In the data rows, the value 128 means zero.
Here is a table of points, one per row:
[131 141 119 105 158 157 118  88  88  69 159  79 121 108 174 140 121 109
  95 151 166 162 132 132 103 123 165  46 130  89  47 128 146 107 154]
[142 147 160  82  99 114 141 150 112 144  94 104 111 188  88  83 156  82
 125 128 132 135  64 161 155 138  93 117 164  76 123  74  97  91 122]
[120 136 173 124 110 125  91 123  99 105 137 118 125 109 109 130 124  72
 136 115 122  84 128 119 103  74 121 128 134 175  94 118 108 145  52]
[200  97  94  85 163 150 137 149 152 178 154 100 175 119 110 174 140 149
 167 126 134 161  98  76 187  89  89 124 187 155 112 109 126 186 127]
[ 92 152 186 142  99  86 204 112 149 141 179 103 173  90 154 125 160 154
 113 117 183 100  77 143 157 148 142  98 124  92 105 182 192 115  97]
[136 140 189 102 148 142 100 159 141 191 155 180  86 154 147 123 139 136
 136 126 136 116 122 157 117 105  84 112  97  70 119 119 126 122 110]
[ 68 114 134 138  78 194  84 141  98 193 159 132  51  73  77 149  80 136
 169 144  94 147 150 147 111 174 128 133 150 125 115 138 125 116 141]
[170  97 138 153 125 109 180  99 153  76 171 139  95 132 132 134 138 151
  84 111  49 106  72 190 123 107 147 133 116 119 123 137  89 140 162]
[113 108 104 132 109 143 134 132 159 124 184 126 142  62 141 125 168 126
  54  93 106 183 145 118 103 121 122 118  85  88 163 100 139 125  93]
[ 73 156  98 159 162 141  77  98 126 131  91 171 167 175  60 128 154  85
 133 113 152  98  94 156 128 114 141 146 144 180  67 144 144 137 121]
[117  99  67 121 121 131 150  36 155 139 152 144 124  88  38 151 146 174
 137 173 142 159 158 133 159 140 150  72 112 125 148 110 137  84  91]
[101 169 108 166 139 138 131  42 146 137  93 106 178  95 149 133  87 126
 151 145  81  96  80 134 106 125 158  54 118  96 116 154 156 114 153]
[185 153 147  85 119 145  95 117 112 137  87 174 100 148 128  95 130 121
 125 211 133 108 139 125 107 118 106 120 178 105  94 136 218 156 145]
[228 196  96  68  86 151  99 139  80 143 140 139 159 125  97 113 179  81
 104 178 162 164  80  60 159  91 136 120 130  85 145 147 115 124  95]
[139 120 110 171 183  76 112 108 148  84 142 152 152  84 196 167 106 106
 127 164 134 125 101 154  85 133  77 152 105  93 156  74 177  88 125]
[127 130 139 155 112 129  99 146 104  54 136  65 140 206 134 134  78 135
 135 105 129  90 150 117 180 166  89 147 100 106 175 163 156 150 106]
[151 107 188 116 151 105 156 104 110 106 120 139 182 137 133 128 177 150
 114 121  87 170 115 149 143 159 123  95 115 118 204 146 168 131 126]
[122 136 115 137 168 124 157 121 134 134  72 130 121 101 107  66 107 121
  56 158  63 173 116 138 149 108  41 128 109 142 134 126 120 134 107]
[ 97 128 144  98 142 191 196 121 109 152 118 125  90  57 188  88 216 110
 161 170 107 186  99 144 180 118 104  97 131 136 101  83 159 122 105]
[170 115 107 105 131 133 103 118 146 188 136  90  88 136  91  78 102 114
 166 169 131 120  84 169 155 120 210 158  77 142 123  85 160 121  68]
[126 156 125 123  52  63 119 113 122  46 134 128 125 102 157 161 142 108
 136  98 129 172 199 163 145  39 187 111 152 120 114 111 124 149  93]
[153  80 140 121 109 129 141 160 116 150 112 138  94 150 125 111 115 108
 159 178 204 143 149 182 141 150 101 101 116 129 144 145  49 175 141]
[184 117 124  94 148 154 150 158 183 111 117 152 189 112 135 119  92  91
 160  97 172 106 187 147  73 129 121 140  95  87 115 100 108 152 108]
[132 114 166 123 155 126 132 162 136  73  83  94 127 118 129 162  79 131
 140  77 134  97 102 106 116 164  88 147 131 161 153 163  75 163 118]
[123 164 180 131 138 138 192 154 106 154 110 137 130  86 106 136 113 112
 126 111  95 157 108 100 108 140 117 199 160 197 117 119 146 121 135]
[161 105  79 105  66 105 142 125 119 135 121  95 124 169 143 153 144  82
 165 156 128 165 112 134 100 147  91 137  88 197 132 127 163 152 142]
[ 92 138 111 120 125 160  63 164 142 156 132 165 167 184 141 137 103 118
  76 158 140 124 118 141 150 148 166 150  80 143  86 105 171 110 154]
[ 94  95  87 132 145 172 145 127  80 117 117  94 117 127 160 139 156 145
  90 131  98 168  97 157 163 215 190 105 183  89 148 130 117 134 116]
[126 176 142  50 133  87 107 105 129 146 142  96 118 177 134 105 140 176
 132  98 120 159 117 127 141 133 110 117 117 159 109 118  50 149 130]
[ 79  62 152 192 146 114 146 144  71 146  87  95 147  97 123 149 165 119
 110  64 119  80 107 107 152 175 161 141 151  97 143  90 100 130 180]
[109  68 107 170  92  85 135 164  91 169 233 114 124 175 108 101 116 178
 143 165 100 127 120  92  75 192  74 125 147 157  77  79 153 143  97]
[136 162 139  93 110  79 175  90 103 126 168 151 135  67 134 130 126 130
 174 145 132 149 157 148 130  99 159  73 121 111 173 104 119 148 126]
[122 134 176 144 126 120  99 107 159  78  90 126 146 131 132  57  79 108
 156  85 156 162 103  72  81 154 126 136 121 153 197 122  81 168 168]
[ 71 133 101  79 182 121 107 128 137 100 126 187  77 113 133  94 121 113
 117 122  97  93 165 104 161  54  77  90  93 149  78 142 152 127 137]
[112 142 146 124 139 149 111 143 150 143 149 127 194 107 123 130  37 130
 106 166 105  98 145 101 133 124 104 108 124 120 100 110  51 133 118]
[124 139  92  60 137 141 135 156 109 144 121 147  82 129 156 131  87 170
 127 152 141  90 126 120 128 149 125 189  47  85  87 129 109 138 112]
[197 116 156 152  93 155 113 131  91 106 143  88 114  70 136 155 203 119
 140 163  95 162  92 189 157 123 108 129 100 114  92 104 153 184 143]
[ 93 110 163 146 137  89 106 105 142  97 124 151 141  93 181 158 204 166
 141 160 174 136 105 114  94  91 167 175 159  56 112 170  90 156 112]
[131 145 146 114 146 161 141 156 170 184 180  91  85 149  77  80 143  99
 104 128 118 105 165 130 129 114 168 105 128 156 161 115 192 123 128]
[164 129 137 103 142 171 111 117 180 108 140  68  73  77 154 132  74 125
 104 169 171 132 123 127 161 120  97 213 146 161 159 118 159 120 121]
[136  97 130 112  97 153 108  53  43 148 167 129 119 149 116 183 120 159
 192 113 127  91 120 129  58  91 112 137 136 163 177  99 152 150 107]
[116 110 166 161 100 173 161 138 160 123 115 150  85 146 126 174 101  90
 150 129  62 126  93 123 184 147 102 132 154 142 135  78 112  58  78]
[114 156  99 114 139 133  93 159 163 124 159 177 131 120 132 121  85 150
 105 128 106 128 121 134 128 153 108 187 170 134 107 188 155 145 164]
[166 122 162  56 109 168  66 122 117 189  90 108 168  78 147 124 144 123
 119 165 101 126 146 165 119 110 105  97 128 159 127 198  96  44  97]
[113 196 119 119  69 115 119 168 132 147 150 123 122 127 117 163 105 141
 135 122 147 104 125 115 146 108  82 125 121 130 164  63 151 106 169]
[115 183 121 126  84 143 153 100 131 158 150  96 112 137 120 135 187 125
 189 117 137 178 153  87 185 219 100 181 139 120  97  91 120 133  98]
[147 119 173 223 188 131  75 204 151 112 119  92 103 161 110  97  97 147
 188 149 123 154 126 158 130 104 127  91 128 162 153 132 138 150 100]
[120  85 149 147 126  73 133 133 136  94 120 152 131  93 147 148 145 161
  74 196 144  57 176 102 122 188 170 111 130 151 143  99 101  99 190]
[169 124 113 121 106 141 169 155 152 100 112 140 118  77 173 159 172 158
 181  90 102 121 103 109 154 145 129  66 116  80  99 114 160 148 125]
[141 167 155 105 113  84 131 105 140 174  97 134 124 162 122 113 108 182
 102 107 138 151 161  80 153  89 140 148 150 150 100  87 124  89 105]
[166 115 100 220  74 115 113 103 124 164 151 137  93 132 174 152 192 200
 143 150 103 123  96 103 109  71 123 118  95 148 112 156 138 140 126]
[ 79  84 128 184 154  79 112 140 124  83 105 135 177 140  61 140 151 150
 161 115  79 142 134  60 126 161 196 130  30 102  89 153 125  88 168]
[ 83 111 149 118 134 156 183 181 115 110 101 190 176 182 106 102 131  92
 147 151 162 138 112 136 126  92 167 151  99 135 136 188 110 133 138]
[156  50 127 150 162 173  85 126 151 139 170 139  91 174 101 162 156  93
 142 118 109 160 121 115 125 150 106 162 170 122 139 118 113  96 141]
[153 170  86 130 104  92 158 130 154 173 146  88  86 144 149 192 122  90
 164 100 113 154 151  88  11 135 134 131 169 132 104 169 143  80 145]
[111 154 124 114 126 162 103 176 147 146 126  78 134 174 119 151 166 141
 126 155 104 119 131 122  53 151 140 137 160 126 212  87 145 174 113]
[168 115 135 168 116 153 148  66 136 125 176  86 146 149 126 104 214 138
 146  85  83  77 156 160 135 113 125 176 152 137 119 114 114  58 219]
[ 99 144 147 150 141 163 112 134 201 115 117 123  99 148 157 127 133 148
 138  92 141  91 140 122 107 154 134 106  87 204  99 162 131 124  87]
[102 142 150 123  99  84 104 116  97 176  90 132 150 128 129 122  78  84
  89  81 161 159 144 138 174 160  85 119 118 118 132 186 155 167 183]
[152 169 110 232 146 191 120 135  91 153 147 170 112 145 119  88 109 151
 138 107 181 133 129 115 154 132 150 142  82 151 139  60 144 119 123]
[145 125 102 122 132  79 152 197  74 141 117 150 170 145 119  57  69 167
 152 126 112 130 152 178 110 145 132 157 132 112 129 126 149  84 131]
[125  84 103  73  88 188 148 150 128 115 121 152 125 153 144 109  74 173
  86  58 150 177 111 178  68 107 114 139 143 129 112 145 117 176 137]
[137 191 107 110 204 101 194 164 165 126  92  99 122 108  98 160 101 126
  54 137 126 142 141 136 156  57 120 123 153  60 172 155  52 135 114]
[200 119 161 117 115 111 186 130  51  96  82 183 131 175  82 104 122 111
  75 124 205  88 175  81 176 131 123 116 115 142  84 119 123 131 118]
[167 143 183 129 166 159 132 134 132 167 121 118  97 140 120 118 115 126
 128  94 111 182 143  70 113 115 175 161 136 122 136 168 174 148  36]
[124 139  63 138  75 154 125 152 156 165  86 125 153 158 159  97 129  63
 110 159 141 121 133 109 165  99 114 140 193 118 172 169  99 141 106]
[ 95  66 106 153 176 106 109 112 124 108 138 167 167 122 156 185 137 120
 126 141 149 179 135 140 132  97 183 113 127 139 148 109 138 152 179]
[120  72 116 154 166  73 105  95 148 121 126 151 132 108 185  76 136  79
  86  95  49  79 149  90 116 197 198  92 149 153 164  88 131 172 107]
[163 204  94 114 161 121 122 168 133 144 142 176 109  91 140 161 183 130
 124  59 145 113 115 146 114 190  93 117 147 163 153 148  89 117  82]
[159 123 123  78 100 152 115 154 147  79 110 150  95  83 125  65 122 172
 138  89 211 141  64  96 117 107 111 116 167 138 146 136 108 128 123]
[ 65  79  82 116 165 120 145 106 109 143 146  52 125 117 112  96 115 134
 142 123 142 112 165 147 111 103 174 125 153  78 173 142 183 129 208]
[ 74  65 132 177 117  99 117 107 140 135  47  95 186 113  89 137 187 159
  85 156 134 116 163 160 125 146 105 128 108 101 137  76 167 133 133]
These points spread out most along one direction. Take the direction at right angles to it along which they spread out most. Go by this last direction. How far along it is each point below, from 0 to 99? The average is 50, and the first point in the table lies past the average. One standard deviation of the points above along it is 16.
[109  68 107 170  92  85 135 164  91 169 233 114 124 175 108 101 116 178
 143 165 100 127 120  92  75 192  74 125 147 157  77  79 153 143  97] -> 58
[ 71 133 101  79 182 121 107 128 137 100 126 187  77 113 133  94 121 113
 117 122  97  93 165 104 161  54  77  90  93 149  78 142 152 127 137] -> 39
[141 167 155 105 113  84 131 105 140 174  97 134 124 162 122 113 108 182
 102 107 138 151 161  80 153  89 140 148 150 150 100  87 124  89 105] -> 47
[153 170  86 130 104  92 158 130 154 173 146  88  86 144 149 192 122  90
 164 100 113 154 151  88  11 135 134 131 169 132 104 169 143  80 145] -> 62
[151 107 188 116 151 105 156 104 110 106 120 139 182 137 133 128 177 150
 114 121  87 170 115 149 143 159 123  95 115 118 204 146 168 131 126] -> 55
[101 169 108 166 139 138 131  42 146 137  93 106 178  95 149 133  87 126
 151 145  81  96  80 134 106 125 158  54 118  96 116 154 156 114 153] -> 53
[123 164 180 131 138 138 192 154 106 154 110 137 130  86 106 136 113 112
 126 111  95 157 108 100 108 140 117 199 160 197 117 119 146 121 135] -> 47
[ 92 138 111 120 125 160  63 164 142 156 132 165 167 184 141 137 103 118
  76 158 140 124 118 141 150 148 166 150  80 143  86 105 171 110 154] -> 33
[197 116 156 152  93 155 113 131  91 106 143  88 114  70 136 155 203 119
 140 163  95 162  92 189 157 123 108 129 100 114  92 104 153 184 143] -> 88
[131 145 146 114 146 161 141 156 170 184 180  91  85 149  77  80 143  99
 104 128 118 105 165 130 129 114 168 105 128 156 161 115 192 123 128] -> 56
[ 99 144 147 150 141 163 112 134 201 115 117 123  99 148 157 127 133 148
 138  92 141  91 140 122 107 154 134 106  87 204  99 162 131 124  87] -> 36
[200 119 161 117 115 111 186 130  51  96  82 183 131 175  82 104 122 111
  75 124 205  88 175  81 176 131 123 116 115 142  84 119 123 131 118] -> 29
